One turn sends every row of this set to another row. A few are shown first. Where does it send the rows asked after them?
dami: 9.5  10.3  -5.6  10.9  -19.6  -5.6  -1.1  -16.1  9.3  -16.3  -13.5  -1.7
rifir: 8.9  3.8  -7.9  18.8  -13.6  -16.8  -20.9  3.0  7.4  1.9  4.8  -5.0
bataz: -3.8  -2.9  6.5  -6.1  22.9  -21.8  -9.0  2.5  -5.2  -18.2  -22.1  -3.1
zezug: -4.0  -5.9  4.7  -16.1  7.8  -24.0  -6.7  22.2  1.7  -3.5  -21.3  2.9
Vudor: -1.6  -3.0  18.5  20.8  -15.5  11.6  -15.1  2.6  -9.0  -6.4  8.9  0.2
res: 0.4  23.2  -2.7  4.7  -0.4  -9.4  19.0  -20.0  -1.5  -11.5  -5.0  14.3
nos: -1.4  24.4  9.0  8.5  6.3  -14.8  -11.1  16.0  22.9  5.2  4.3  6.9
pekeg: -2.9  10.3  26.9  -12.5  12.4  9.5  -5.1  -8.5  -15.6  -18.9  -11.1  6.0
mim: 16.5  27.3  4.9  3.6  -2.6  -5.2  -0.9  4.8  -16.9  8.6  6.0  27.8
Sot: 13.5  7.2  32.5  7.1  -19.9  -17.6  -5.5  12.2  3.7  0.3  -10.3  17.1
pora: -6.4  -0.6  2.8  -7.7  -6.3  9.1  -8.9  -4.8  1.3  22.1  6.8  8.6
fanaf: 16.4  -11.8  19.8  10.0  -5.2  -7.3  -0.3  1.4  -8.7  -0.9  -26.1  22.3
sukit: -3.8  19.7  0.2  -17.0  -1.4  0.6  -16.4  4.7  -8.5  5.2  14.6  -8.2
sepo: 5.7  -5.7  8.9  11.7  -5.6  -29.7  9.7  11.3  -22.6  -7.4  0.6  13.5
fabi: -15.0  4.7  10.0  -12.6  22.4  -13.9  -0.4  16.2  9.9  -6.9  -17.6  6.5
tuge: 10.2  2.5  6.4  9.7  0.6  7.4  -10.7  6.9  -24.6  6.8  16.6  13.9
bagun: -2.1  17.1  -1.7  11.1  -3.8  -3.5  -25.7  -0.9  10.3  -26.6  2.5  15.0
vomuz: 5.6  31.6  21.5  3.4  17.1  -1.2  -5.7  3.9  -22.4  -2.1  -11.1  -2.5
binar: 1.8  3.5  10.4  5.2  -11.8  -15.2  24.0  18.8  -13.7  9.0  -4.4  11.3
ratal: 1.3  2.0  -8.1  1.0  -14.0  11.1  -13.0  -3.1  0.1  1.3  -6.2  -16.5
dun: 9.3  -3.7  16.6  -9.8  18.9  -18.9  -8.2  6.9  9.3  -2.8  -22.7  -0.5
Kevam: 0.0  3.7  4.0  9.0  -9.0  -19.8  -28.5  9.2  -22.8  -13.1  -4.3  24.2
sapu: 2.9  3.8  -4.8  -25.4  12.8  2.5  -3.4  1.4  -15.2  7.0  -13.5  14.9
tival: 3.3  15.5  23.7  14.8  14.0  10.6  -10.1  12.6  12.6  -6.6  3.5  19.9
Mado: -7.4  24.8  17.9  18.7  -22.8  6.4  -4.9  1.6  -1.6  -15.8  -8.1  -2.5
zipuf: 9.1  15.0  5.3  0.4  -14.5  -6.3  -26.6  14.4  16.0  -14.9  -10.4  18.3
saset: 17.9  26.2  3.7  6.1  14.3  -4.3  9.8  16.3  2.1  -15.3  1.2  -0.9
kavob: -6.7  3.1  38.2  8.4  7.8  -2.5  -4.7  -5.3  -5.8  12.4  -9.0  15.5
gonas: -9.1  10.6  4.6  6.8  -6.4  -2.9  2.2  30.6  -20.8  -17.3  -2.9  -3.5
pozug: 7.7  -14.7  0.6  -16.1  -0.8  -4.5  -21.4  -1.7  1.6  -7.4  4.5  3.5
ribem: 2.9  38.9  5.7  8.8  -21.4  -9.7  1.1  5.3  -10.1  -8.8  -9.9  17.6
mili: -10.9  -5.8  11.5  -4.1  14.9  -25.2  -10.0  5.1  10.0  -15.8  -18.6  16.0
vud: -7.3  5.4  1.6  4.7  -10.9  -1.1  15.7  -5.0  -22.2  -14.8  -18.7  21.0
fetam: 0.1  11.4  10.4  -2.5  -0.9  3.4  -34.1  -11.1  -19.9  -7.6  -11.3  0.0
vibob: -15.3  11.6  8.3  -12.8  -11.7  -19.6  -24.7  7.0  -5.5  -21.1  6.7  11.6
duzas: -1.8  11.7  20.7  -20.3  -11.9  3.0  -1.5  -7.5  -2.8  3.0  0.7  28.3
pem: -4.4  1.1  6.6  6.8  6.9  -8.4  -6.2  -5.8  18.2  -15.3  3.3  -16.9
zukad: 6.5  12.1  2.1  30.4  5.4  1.5  9.8  -6.8  4.9  -4.5  -14.4  1.8
vofur: 8.7  3.3  28.0  -4.1  -5.1  -2.6  -3.9  -4.3  -19.3  20.0  -14.4  5.7
Rumug: -20.4  14.4  7.0  -5.1  -2.0  6.2  -24.2  10.0  -22.2  -7.2  -15.9  -0.7
ziba: -12.4  7.4  -4.9  -7.7  -5.3  -10.7  9.2  -9.4  -13.7  9.7  6.8  24.9
bezet: -17.3  10.2  -2.4  13.4  -5.6  -25.9  9.6  -1.2  3.9  -11.5  -19.4  -2.4
ref: -5.3  13.5  4.4  -4.1  1.3  -14.5  11.2  -3.6  3.6  10.8  -28.1  26.1
vod: 3.9  7.6  -9.6  17.1  6.5  -11.8  5.7  24.4  -14.4  3.8  -16.0  -3.1
Nobuk: -3.6  22.0  -2.4  14.6  1.3  -5.6  14.4  18.1  10.4  -16.4  6.9  11.9

Vudor moves to -> ribem
sukit moves to -> zukad
And these:
ref moves to -> pozug
vibob moves to -> vod
Kevam moves to -> gonas
dun moves to -> mili
pora moves to -> dami
zipuf moves to -> sepo
bagun moves to -> binar

